In the data rows, 128 means zero.
Some points:
[101  68 151 152 162 129 103 106 140 157 113 119  53  73 115 125 121  92 122 130 109 158 120 122 105 182 145  96 140 144 109  44]
[ 60  59 152 108 131 105 159 107  76  95 147 153 136 112 131 193  38 106 143  95 156 165 143 125 122 128  91 115 133  94  97  88]
[121 155 150 155 183 167 149 141  91  98 153 140 175 100 175 147  98 140 138 143  85 137 127  81  75 192 134 104 143 165 174 111]
[145  70 109 173 154  80 191 127 160 132 157 105  93  63 124 168  81 158 100 189 130 114 126 103 151 158 125 102  51 123 112 219]
[ 95 166 130  64 176  63 126 111 120 141  83 108 140 104 108 143 113 123  84 143  52 190 143 150 110 163 111  61 120 185 113 163]
[129 130 184 126 153 133 123 129 231 115  81 128 113  94 174 145  93 102 131 102 183 129 130 123  43 162 137 116 115 161 123 145]
[110 146 132 150 170  93 133 150 163  53 129 126 171  72 116 168 138 141 150 159 151 120 121 134 111 103 135  33 140 119  95  89]
[ 86 158 144 115 143 126 149 115 158 207 170  90 159  70  88 151  99 119 135 115 113 115 163 121 107 158 120  83 147 133  72  92]
[134 134 136 134 186 144 136 148 114 142 159  65 136  86  96 151  71 142 100 128 130 118 135 121 154 198 141 141 148 115 126 113]
[ 81 128 119 151 192 127 155 107  92 148 117 153  87  93 137 158 108  91 146 112 168 148 126 110  76 149  99 118  91 138  86 151]
[ 85  79 101 153 188 137 126 144 210 106 118 105 133 109 113 116  99 158 153 159 115 113 130  75 163 189 151 114 172 191 115 110]
[121 125 126  88 194 124 142 123  89 131 107 152 103 117 166 166 115 180 125 104 136  69 140  87 103 156 118 112 103 137 101  94]
[ 27 125 101  91 140  82 179 188 147 125 112 144  96 143 123  77 106 135  92 153 122 149 163 155 205 173 138 155 132 103 176 117]
[ 76 130 132 142 114 101 130 164 190 142 125 218  84 155 135 126 139 133  96 146 140 127 103 125 182 131 102 114 141  69 146 182]
[104 154 165 139 133 116 172 229  69 131 158 140 182 138  98 112 119 141 137 138 168  90 141 144 142  96 113 105 172  77 164 121]
[121 119 101 150 118 103 141 174  72 168  88 181 162 112 116 104 170 185 102  49 120 155  98 157 173 159 121 105 147  89 104 135]
[152  94 138 144 141 147 133 144 102 130 121 140 141 118 182 160 172 140 138 109 135 136 101 186 142 187 156 137 164  72 132 111]
[118  92 146 108  94 100 133 131  93 114  83 195 141 134 154 151 150  83 197 163  62 134 124 150 127 136 165 121 112 144 138  71]
[150 112 203 139  58  77 163  77 157 139 176 159 212 127 141 111  94 135 153 116 149 108 122 164 137 194 144 152 131 173 156 163]
[146 170 123 105  87 117 183 119 164 100 172 113   0 151 146 161 112 133 174 131 120 154 143 182 119 149 123 111 151  83 166 110]
[138 157 125 156  72 154 149 152  71 122 106 155 109 120 137 209 124 120 153 117  30 100 113 197  90 130 174 137 128 123 182 117]
[147 150  98 132 147 229 123 110 135 121  88 211  85 122 113  84 120 123 206 123 147  95  80 170 146 203 139 117 137 107 135 132]
[119 169 108 120 140 106 184 116 116 108 136 161 109 116 134 150 157 173 185 223 151 126 122 183 133 119 134 149  53  99  53 152]
[150 131 157 139 133 116 186  93 139 109 121 172 145 126 110 123 137 129 118 148 121 118 111 162  78 165 156 203 154 101 149 130]
[193 191 128 145 124  59 138 180  69  81 164 187 114 146  53 167 143 108 126 141 125 121 115 138 173 157 139 147 123 183 117 107]
[100 161 128 131  99  59 148  50 151 117 143 124 124 154 135 113 213 118 154 128 141 136 157 124 126 196 154 109 119 146 140 121]
[133 137 156 129 174 168 112 107  92 125 160 152 178 172 156 150 146 104 184 140 140 201 127  91 150 169 143 123 124 133 125 187]
[111 108  96  87 125 112 159 130 121 162 154 165 136 175  35 158 147 129 194 102 126 142 132 101  93 114 119 103 144 185 117 174]
[106 113 104 125 119 137 132  75 126 151 157 139 112 171 125 165 171 131 148  86 115 101 118 107 152 190 142 124 122 110 139 144]
[161 153 101  40 124 122  79 120 149 120 166 127 171 154 119 113 117 151 137 130 152 144 165 136 129 150 175 131  38  96 146  67]
[139 108 121 174 132 132 108 114 101 149 139 137 121 123 101 160 151  59 137 131 177 115 148 136 144 121 175 179 133 126 100 117]
[ 74 143 143 112 102 127 140 165 156 134 100 150 162 148 210 177 198  83  49 133 206 132 134 101 118 132 128 113 130 122 140 140]
[ 72 107 183 139 120 168 108 179 106  90 183 155  71 172 101 146 156 146  75 145 126 100 149  77 142 147 121 143 122 121 140 111]
[157 134 103 112  35 132 153 116 141 132 125 127 135 120 117 181 111 158 128 126 132 104 104  69  88 165  85  66 133  69 165 111]
[152 102  96 114  95 178 107 157 151 136  94 146 129 114  93 155 108 148 112  98 120  96 157  86 103 132 106 159 105  95 118  82]
[117 172 149 144 126  72  96 106 141 130 149 118 102 123 121 157 133 129 130 122 167 121 107 137 140  91  91 129  83 107 167 168]
[124  86 132 115 144 109 103 158 124  87 151 107 127  59 107 113 150 201 136 108 102 172 101 128 128  98 171 168 145 108 167 163]
[137  95 115 164 101 123  73  95 112 149  84 155 136 120 118 129  99 165 122 210 112 112 107 108 145 106  97 129 137 113 136 164]
[143 167 140  83 144 135 141 119  98 174 123  96 160  81 137 110 194  81 128 131 119 133 137 135  82 113  98 160  84 109 114 138]
[105 110  37 148 137 141 122 142 115 134 107 109 118 121 112 109 166 141 138  62 141 182 117 140  83 124 106 163 134 155 140 104]
[ 65 183 114 147 136 138  96 122 157 137 148  87 133  97  99 107 199  71 131 119 123 102 144 135  88 124 117 151 179  61 152 165]
[126 129 124 127 153 128  67 114 130 136 138  81 113 114  64 131 132  98 100 159  85 120 113 147 133 142 108 131 104  74 154 131]
[ 89  95 157 122 135 159 121  92 183  87  95 130 132 130 145 129 123 186 126 131 109 110 120 136 134  96 103 197 115 116 139  82]
[139 132 109 121  80 114 126 141 121  86 135  88 141  86  95 115 133 119 143 124 118 126 148 120 119 120 114 140 167 125 130 193]
[210  95 132 124  85 103  83 132 151 107 122 106 137  97 132 133 178 171  89 171 142 135 132 114 107 136 110 102 169 100 111 126]
[144 160  89 107 105 119 127 124 147 130 102 142 107 105 125 125 154 193 156 122 137 230 112 130 102  96 103 116 144 179 160 135]
[139 152 140 101 123 121 133 125 102   0 155  95 126 111 108 128 152 152 130  93 185 117 139 102 144 124  93 159 137 147 104 168]
[124 101 139 101  99 125  91 132  66 118 166  77 131 130 216 117 115 150 140 123 163 137 124 152 152 152  84 163 116 191 139 129]
[141 107  84 135  90 118 134 121 103 197 119 110 124 129 147 100 131 120 147  88 163 128 159 109 163 132  76 103 182 112 143 128]
[158 159 130 176 155 185 110 128 121 128 159 118 136 122 169  94 121 184 121 102 153 127 142 107 123 116  88 114 136 120 143  80]
[118  79 100 144 136 121 123 169 125 142  87 109 120 139 141 137 159  68 187 219 161  74 116  89 127  96  98 131 157 162 178  97]
[ 94 174  90  42 141  95  97 111 104 117 117 124  86 136 135 115 104 133 141 136 145 117 113 121 114 126  87 192 190 158 107  80]
[ 97  54 102 141  94  87  76  87 125 110 170 144 128  97 125  94 122 156 105  84 141 138 102 139 177 122 117 131  97 142 130 109]
[119 167  70 166  89 105 110 106 157 109 144 110 214 138 151 148 124 147 137 134 117 132 111 126 141 116  89 144 162 140 117  85]
[134 188 195 155 141 128 102  95 112 134  98 148 117  91 117  59 125 112 173 106 148 134 133 122 134 106 107 102 123 107 184 126]
[121 136 140 175 138 158 143 140 133 182 112 113 118  99 200 138 117 156 158 144 106  80 127 113 167  95 103 181 157 156 157 189]
[129 146 123   0 123 156  90 116 109 157  99 143 127  90 164 100 142 161 118 152 152  65 142 106 159 122 135 152  87 102 125 153]
[127 121 101 140 118 129 106 116 110  68  97 196 146  74 162  85 120  69 134 124  97 131 150 103 133  94  99 156 201 101  54 170]
[123 103 163 155  90 158 134 124 128 159 177 145 137  83 119 100 135 135 137 141 139 233 150 116 116 103 121 167 119 114 144  96]
[143  95 127  60 152 186 155 109 129 102 101 117 160 122 136  92 139 128 119 150 109 124 132 141 105 107  78 130 156 166 167 112]
[151 178 134 114 154 113 111 125 128 128 213 179 109 102 126 113 193 101 102 150  99  97 107  80 162  81 107 156 122 179 115  71]
[192 128 124 175  91 157 178 132 149 124 133 137 108  86 124  96 132  66  99  44  95 104 162 121 177 105  89 140  77 152 132 116]
[143 113 152 160 180  95 148 112 111 120 104 101 136 149 121 115 137 130 105 137 127 169 162 136 127  87  73 132 115  52 162  70]
[113 121 112 117 108 187  99 125 158 139 146 130 164 137  87 167  89  82 142 195 120 187 109 131 136  89  91 138 132 111 182 144]
[165  98 119 113  96 124  87 138 143 126 148 127  55 129 131 161 128  94  99  89 123 136  91 127 102 144  74 145 126 167 134 133]
[109 129 130 126 114 137 108 133  85 122 101  45 114 101 136 129 133  38 158 123 128 100 142 154 162 110 116 116  41 112 141 129]
[175 143 152 131 138  79 103 148 133 167  54 116 126 134 143 144 138 139 129 109 114 117 114 133 156 124  78 143  96 216 141 134]
[131 117 122 137  91 180 107  99  73 136 166  74 132 101  95 112 157 152 149 195 114 109 134 142 142 122 102  87 131 161 139  96]
[158  96  87 156 121  81 119 166 118 128  55  75 150 119 157 137 117 118 120 124 125 161 126  97 147 131 128 166  76 100 168 130]
[106 163 149 111 125 120 115 127 207 145 132 152 176 114 125 125 134 126 152  68  91 111 119 102 166 112 110 150  60 122 185 119]
[132 169  90 146 168 170 140  89  83 148 121 155  85 119  90 150  90 149  33 129 141 151 177 133 155  83 171 126 126 190 169 143]
[115 169  39 156 139 156 121  85 110 134 115 161 131 128 204 180 107 174  63 146 133 112 158 145  78 116 169 136 134 105 147 137]
[128 127  74 124 158 131 141 104 156 107 146 179 179 130 126 131 125  81  64 111 113 143 160 127  92  97 170 141  63 167 164 117]
[149 113 134 137 147  46 113  90 113 150 164 151 110 121 184 121  67  93  90 100 151 104 166 148 114  74 167  68 219 178 193 132]
[156  89 140  72 117  99 139 143 114 165 101 131  82 137 123  98  76 131 183 148 105 150 187 106  92  91 165 161 145 134 139 113]
[176  19 103 121 200 147 121 100  92 109 155 148 160 157 109 145 126  94 166  91 130 126 141 161 110 109 132 124  98 102 116 192]
[167 134 180 139 156 132  75 102 127 144 127  94 101 168  79 160 119 135 115  85 137 113 158 181 110 147 118 168 160 121  97 142]
[174 143 129 184 147 104 121 101 179  91 137 109 149 152 114 113 103 137 166 136 112 128 159 123 137 132 163 148 137 114 125  69]
[175 113 147  71 140 116 116  89 143 208 170 144 153 136 106 158 111 166 128 124 102 140 161 140 166 103 142 152 197  81 108 143]
[162 168 104 135 187 127 112 120 169 123  82 114 151 191 105 138 104 166 170 121 120 102 170 146 177 113 111 106 121 113 119 162]
[177 156 145 132 166 151  92 122 151 133 103 127 150 125 129 153 151  86 129 138 153 141 143 144 189 140 162 140 174 127 104 134]
[141 133  93 101  95 137 109 120 159 133 131 115 137 124  74 144 130  86 146 108 146  42 179 120  94 122 170 119 136 126 123 170]
[148  88 151 145 144 129 134 111 163 178 155 116  99 145 157 183 169 167 155 162 191 119 157 155 136  85 140 167 116 158  96  94]
[112 157  76 184 116 120  67 113 138 111 120 140 119 141 125 120 110 138 183 132 113 134 171 135 151 105 175 109  98 145 114 133]
[159 114 115 135 123 167 123 149 133  58 114 135 126 136 122 115 149 129  89 145  73 131 161 100  88 145  87 144 120 139 160 177]
[157  89  87 115 138 138 115 209 174  90 146 129 125 160 205  99 137 105 111 123 140 133 187 242 127 101 162  91 156 143  91 128]
[171 136  91  61 116 163 202 138 142 131 129 106 122 138 132 104 104  47 120 133 159 140  82  75 229 138 166 102 152 126 115  98]
[128 167 131 140 122 104 104 166  98 130 166 102 111 154 131  82  50 113 137 108 220 147  61  87  71 109 177 139 105 122 138 168]
[118 110 159  76 135 127 105 164 121 144 106 116 145 166 120 128 116 151 120  98 148 135  76  81 113  97 185 107 125 106 154 149]
[102 102 148 130 137 132 117 116 176 114 165 106 124 200 141 139 140  80  94 137  60 140  66 124 127 103 113 120 143 131  91 141]
Along one direction, these points spread out more than along any other. Take the direction at right angles to it along which they spread out most. Go by this last direction. How many in every 100 of the points above lie lower along it than each point below? Answers are rounded to whole numbers. More than half of the points above lie lower than the first one.
[ 94  96  87 129 120 178 153 116  97 115 160  86 136 157 118 117 129 133  97 113 152 147  59 150 153 105 165  91  97 149 123 115] -> 54
[ 65 141 163 176  89 180 113 221 146 173 163 136 152 132 119 122 124 165 142  91 142 101 151 202 126 143 112  98 100 179 107 123] -> 32
[ 88 160 171 128  51 215 153  86 107 122 113 104 144 151 148 120  77 125 118 144 129 163 139 104 179 110 150 125 112 150  57 162] -> 38
[126 167 162 118 125 165 167 128 147 100  68  75  98 135 119 166 104 124 106  81 110 150  65 133 176  93 168 126 182 128 107 115] -> 43
[148 154 144 120 136 161 175 125 164 116 130 133 132 163 135  51  90 138  97 123 128 108  85 177  96 129 102 113 120 114 112 141] -> 37
[115 101 122 111 134 122 143 148 130 135 171 135 117 139 123  28 127 137  93 162  79  42  87 169  80 112 150 115 132 157 118 172] -> 39
[ 97 139 132 187  91  84 128  92  51 101  54  98 137 184 121  81 105 105  91 135 127 116 126 128 100 151 142 131 129 114 100 115] -> 46
[112 135 107 159 114 116 194 143 151 169 104  58 159 178  96 108 151 148 115 108 142 139 114  97  83 129 168 194 153 149  98 126] -> 51
[116  72 153 133 149 101 182  81 102 131 127 106 134 164 120  83 196 156 126 113 119  55  85 104 137 118 153  82 124 109 142 103] -> 32
[126 164 137 134 127 110 121 157 105 151 189  74 107 166 247 122 127 128 146  96   0 122 111  73 119 133 154 116 121  91  71 162] -> 41
[159 116 148 186 116 159 140 146 123 148 136 140  54 176 131  58 169 145 122 163 125 220 155  62 100 127 142  81  91 100  93 135] -> 53
[103 106 200 102 104 125 119 195 123 119  73 157 139 141 101 111 120 120 121 134 123 134 172 158 137 167 124 125 115 129  87 138] -> 30
[125 101 217 119 106 158 129 113 114 112  57 107 109 149 101 156 196 162 102 130 150 140 105 118 130 106 177  74 141 158 131 173] -> 41
[120 149 170 145 111 110 129 137 135 119  83 146 130 144 118 113  91 150 117  91 115  86  91  95 100  49 150  92 105 116  70  80] -> 61
[144 135 129 114 128 112 151 172 164 185 156 139 136 131 119 119 121 117 129 128 122 158  55 171  90 108 126 146 112 108  60 120] -> 30
[157 164 118 134 109 123 124 150  98 169 124 149 180 158 108 102  99  96  65 232 155 126  69 162 100 165 121 110 129 122  96  89] -> 30
